128 stands for zero in the data rows.
Here is a table of points, one per row:
114 74 135 111 197 180 86 109 135 86 173 80 160 113 156 133 184 100 133 136 124 95 156 104 138 101 104 104 145 117 135 144 159 136 82 126 123 186 123 76 186
141 158 115 121 44 173 103 112 191 117 94 192 115 150 147 76 98 137 146 178 139 81 179 133 154 75 148 140 104 142 215 149 100 48 58 135 154 109 125 119 175
152 141 152 135 198 140 117 93 203 112 135 138 165 132 46 123 159 171 116 139 114 76 83 118 117 67 141 102 112 142 112 111 133 69 169 130 145 96 113 145 163
73 107 113 97 102 100 103 181 191 189 162 105 62 93 129 152 98 207 178 143 119 129 91 143 167 100 149 107 161 110 112 132 62 93 156 97 195 170 172 116 117
126 156 148 158 94 160 149 117 115 112 171 119 94 140 125 123 150 143 182 99 101 81 26 141 112 140 86 137 175 147 156 124 155 131 123 90 75 137 133 138 145
110 184 137 153 75 166 128 193 87 77 28 161 96 162 154 144 171 126 72 125 95 140 89 136 144 126 107 88 163 140 122 92 134 176 112 97 153 78 181 112 153
112 104 152 99 145 98 131 105 67 49 180 163 248 156 198 124 125 130 78 107 139 132 135 125 152 112 162 125 174 71 89 136 93 87 171 87 127 173 172 106 123
126 151 122 148 80 177 149 105 104 116 106 147 119 169 155 153 126 117 131 109 101 95 35 138 129 156 121 126 117 148 112 232 84 132 146 155 107 111 151 129 110
141 159 122 131 210 148 187 142 171 117 67 119 71 93 177 156 74 130 121 106 68 72 174 182 77 99 126 128 98 135 94 113 170 166 173 122 151 136 113 110 154
155 113 119 152 144 157 111 81 155 173 115 78 140 92 121 100 122 166 134 105 142 197 135 104 169 130 72 153 81 162 147 110 139 114 130 123 116 141 191 73 78
107 94 119 143 101 173 184 108 152 95 136 117 150 97 185 126 42 123 107 101 114 190 102 105 116 61 160 115 184 151 140 111 144 116 181 162 120 56 127 136 142
183 117 90 75 161 136 125 187 82 145 164 126 104 132 172 154 115 123 138 128 74 114 162 134 144 140 157 102 68 117 115 115 194 161 130 84 115 107 157 112 131
86 113 150 132 126 142 104 141 94 167 140 110 136 83 108 143 115 136 119 86 157 143 167 120 96 128 145 149 111 126 119 143 108 136 107 122 131 134 149 201 140
116 103 112 216 148 118 127 195 150 152 126 96 124 125 140 101 105 135 137 113 91 82 147 87 113 125 145 187 108 102 157 138 159 190 159 124 170 108 61 82 81
171 148 151 105 172 147 122 230 165 104 137 104 163 84 92 106 105 131 88 131 79 165 116 153 125 239 151 139 197 143 155 155 99 46 70 121 111 90 110 124 97
94 104 124 70 84 109 142 134 149 110 131 128 120 105 136 99 156 186 119 135 133 148 83 193 102 164 128 127 59 24 139 132 150 141 127 181 157 152 98 167 145
165 131 165 91 165 139 81 69 109 121 90 199 157 99 93 93 120 129 119 103 125 94 177 109 136 180 93 130 191 138 149 112 128 140 153 138 167 111 112 144 79
109 123 150 165 111 95 127 122 116 123 116 154 104 137 157 121 146 137 148 112 116 105 98 127 128 166 146 115 104 189 111 234 112 111 152 143 33 133 104 120 124
111 98 133 139 63 132 127 153 89 203 190 145 121 81 124 123 154 108 112 154 122 76 196 224 103 126 90 101 115 128 110 92 143 119 123 198 116 136 138 147 92
128 156 105 125 165 93 108 145 177 107 171 118 85 94 125 118 174 107 150 135 174 180 125 180 126 116 126 117 72 104 135 113 81 132 134 157 140 93 145 116 109
170 150 107 45 153 112 97 78 124 108 180 129 78 164 149 134 69 131 130 115 127 192 132 100 131 102 157 140 163 155 149 137 189 152 72 155 138 166 87 119 50
103 117 160 99 154 143 221 123 129 145 147 120 102 145 111 112 144 90 191 118 151 144 117 167 148 125 133 113 85 101 163 103 103 143 148 86 124 123 98 163 97
89 160 133 126 91 136 113 99 123 115 97 95 108 148 148 70 124 138 135 214 134 153 169 175 55 128 144 226 171 108 91 141 91 137 139 82 108 183 145 122 156
120 178 173 143 121 55 141 111 121 80 176 109 109 96 121 200 166 126 144 132 112 70 139 117 145 74 129 175 138 119 159 192 156 92 92 110 94 70 162 106 132
142 109 136 153 141 128 127 103 55 64 84 200 138 124 136 188 114 108 171 232 43 137 86 152 82 113 110 215 118 150 144 123 127 91 111 125 153 140 135 130 118
183 75 86 142 67 54 145 100 123 110 58 96 191 125 138 204 150 138 134 139 124 82 187 155 80 112 145 148 133 139 210 165 92 113 114 104 117 124 148 143 98
166 109 131 101 126 142 160 165 130 157 107 112 109 176 137 106 129 102 147 126 152 139 133 94 154 105 92 124 82 154 114 109 137 157 122 105 130 135 157 178 66
199 140 147 117 146 162 120 170 55 170 137 105 94 126 165 126 116 118 137 140 63 141 143 147 163 145 122 97 56 87 92 130 154 104 161 133 135 117 120 151 116
129 80 152 117 143 141 76 99 164 138 109 177 177 180 91 148 147 171 168 138 101 135 110 96 132 143 112 96 145 142 101 102 114 183 133 129 106 77 100 108 139
116 112 104 162 117 91 102 152 128 133 182 156 84 121 135 135 135 132 110 145 139 123 118 237 134 140 94 99 92 111 125 103 110 130 110 163 165 140 119 155 96
125 138 109 116 105 145 78 78 125 158 97 189 105 126 107 116 150 117 138 69 158 102 158 241 158 102 193 135 204 147 105 141 112 111 102 118 159 154 108 67 117
135 130 79 112 133 19 133 134 135 94 137 93 177 182 127 87 112 149 141 100 121 137 189 156 157 122 72 137 187 153 91 168 154 141 121 148 127 71 130 120 184
112 177 123 100 143 134 107 150 98 165 186 148 128 89 130 113 116 138 134 154 169 113 134 48 62 123 112 169 105 88 138 141 70 149 141 103 152 142 141 166 180
125 127 143 164 106 132 125 118 118 125 155 128 101 143 148 109 145 134 103 129 113 87 79 124 105 138 127 93 133 178 142 217 119 119 153 131 54 130 126 139 130
138 107 82 125 0 162 172 124 162 106 189 135 153 119 84 141 185 112 125 116 63 188 179 93 128 124 129 114 158 101 97 149 146 111 130 131 155 166 117 100 172
143 165 88 116 128 87 132 69 118 149 95 159 114 61 61 119 160 137 176 139 125 163 141 66 167 133 150 108 137 143 113 136 160 98 180 159 159 134 92 107 116
143 88 176 155 113 23 117 121 138 117 88 199 72 86 154 111 128 122 117 162 115 129 139 100 133 121 138 76 170 140 160 102 117 183 138 132 36 142 150 137 155
207 94 131 149 70 118 126 99 142 160 129 199 83 138 119 87 194 131 127 74 144 157 148 107 71 122 155 137 138 132 90 114 150 46 155 89 161 128 104 94 162
154 100 201 136 87 128 71 97 138 105 89 51 107 159 113 137 90 150 124 120 132 131 141 96 168 118 69 122 144 106 113 149 149 173 153 135 155 89 122 118 187
135 163 121 97 155 133 147 119 186 164 83 81 178 98 164 135 164 139 133 160 168 124 66 131 128 128 116 133 152 162 85 93 161 107 77 121 113 105 90 120 154
135 158 135 158 133 92 112 194 187 162 122 125 172 116 110 91 121 80 121 149 144 94 40 111 120 177 143 109 145 136 122 113 193 104 117 97 174 111 128 127 90
64 119 146 117 59 126 106 148 134 167 131 119 142 122 93 158 96 118 114 166 143 145 169 173 116 139 147 162 120 130 97 131 117 138 118 94 122 134 132 191 142
102 127 129 133 134 115 109 147 68 166 138 155 133 116 129 139 90 117 184 176 172 149 127 79 125 139 152 163 113 96 96 128 78 124 90 130 137 115 137 164 171
145 69 101 95 181 138 141 126 57 149 67 152 184 125 112 121 154 134 79 110 160 112 45 135 171 112 157 147 93 102 148 116 155 133 104 96 111 200 150 71 210
145 166 135 98 85 135 131 250 64 90 78 114 175 118 92 151 71 100 136 106 161 109 133 128 137 114 128 116 91 165 117 115 132 151 166 173 106 181 143 72 117
91 169 116 128 151 134 125 87 177 145 59 88 163 124 126 125 160 98 138 122 132 189 193 119 137 138 137 70 87 64 147 159 144 171 135 69 103 175 120 158 134
96 142 130 106 151 141 90 101 208 84 136 109 125 105 137 97 177 96 116 92 117 140 122 110 126 133 153 147 58 125 129 112 118 163 138 170 159 168 188 169 92
148 135 97 126 130 150 143 97 165 95 133 113 171 65 173 130 131 141 156 131 134 71 131 91 157 158 153 115 153 174 106 92 129 202 111 119 154 72 100 145 126
127 148 159 144 70 128 149 152 103 60 146 95 166 142 166 155 44 175 125 108 191 117 123 108 81 143 126 76 71 146 140 89 175 162 123 150 125 158 95 59 134
109 131 141 107 155 133 139 97 88 169 148 222 137 86 85 113 126 138 101 161 124 189 144 102 123 118 51 84 138 180 150 175 119 163 155 121 185 99 77 66 107
109 114 53 123 183 151 97 162 91 76 139 100 110 160 124 141 140 67 110 149 202 141 122 81 158 137 84 125 145 151 134 111 153 49 189 110 115 196 115 164 124
101 80 150 124 133 124 140 150 173 58 150 157 88 137 122 147 140 104 155 108 161 151 127 190 164 126 96 154 76 141 120 103 113 134 138 103 151 115 109 194 82
153 142 106 127 158 165 127 52 137 149 196 117 122 154 78 107 59 134 114 150 137 155 157 158 150 139 120 141 94 138 135 104 171 126 160 101 101 111 192 65 79
110 170 108 102 112 132 110 128 113 174 129 110 135 137 106 154 130 165 96 92 169 148 137 155 53 127 120 153 104 102 126 134 103 139 129 104 115 131 142 200 147
90 155 119 152 181 137 121 121 26 135 94 167 155 149 125 104 121 143 197 95 114 160 148 119 77 126 127 132 124 82 121 114 127 92 78 188 113 124 179 167 157
There is one direction along which these points spread out most. Take the direction at right angles to it along which they spread out most. Go by this last direction. For each point below, how far along it does it lie, from 0 to 99? 50 is the average, and the first point above lies past it. One standard deviation of the points above along it is 16.
189 129 140 156 173 112 142 81 204 151 136 66 174 131 124 140 112 70 112 125 114 141 102 125 134 109 103 110 135 123 102 137 111 135 75 136 140 203 118 120 169 65
117 153 131 143 97 152 99 92 88 182 119 49 132 146 199 164 139 120 116 126 105 110 93 124 150 150 133 132 170 130 165 85 106 85 189 169 96 85 83 110 145 45
126 161 150 140 164 122 234 159 59 136 152 107 101 140 82 82 150 182 91 138 96 117 161 82 194 110 167 151 96 161 131 68 62 140 97 126 142 175 111 157 101 57
126 136 110 163 132 109 99 117 169 94 144 195 125 148 125 155 101 122 98 92 82 146 118 114 146 164 125 132 148 154 151 75 90 166 143 149 58 123 90 129 198 47
154 121 140 131 119 149 146 85 116 99 149 48 99 142 76 106 149 107 116 150 145 91 49 140 111 148 178 110 188 138 135 117 135 166 111 137 144 78 143 127 175 50
89 128 148 88 112 47 135 119 122 189 107 101 147 183 148 120 136 93 78 93 92 110 126 108 130 133 111 140 160 161 201 140 153 105 139 160 139 78 139 122 160 45
92 77 107 105 177 160 222 109 218 130 94 133 57 172 142 154 111 121 115 138 171 82 183 83 130 221 98 138 158 99 98 116 109 89 93 149 135 145 172 78 100 62
160 133 109 192 129 152 138 201 160 139 106 182 139 100 109 115 103 137 112 127 152 92 80 109 155 61 114 172 175 47 118 148 144 185 134 146 59 114 77 122 52 54
101 136 119 167 155 137 167 81 46 131 157 138 142 171 147 139 136 95 93 127 186 145 145 111 143 133 141 100 95 83 111 123 135 110 96 141 135 113 121 182 102 49
143 134 142 112 160 142 104 208 188 145 119 86 106 185 122 148 169 98 131 148 127 147 128 92 87 110 165 119 132 142 124 107 104 132 107 134 132 127 131 69 47 67
72 64 132 170 157 142 100 152 74 136 143 116 111 134 117 151 101 165 128 99 134 156 159 145 120 117 160 104 130 129 117 133 113 101 102 126 150 125 129 208 119 41
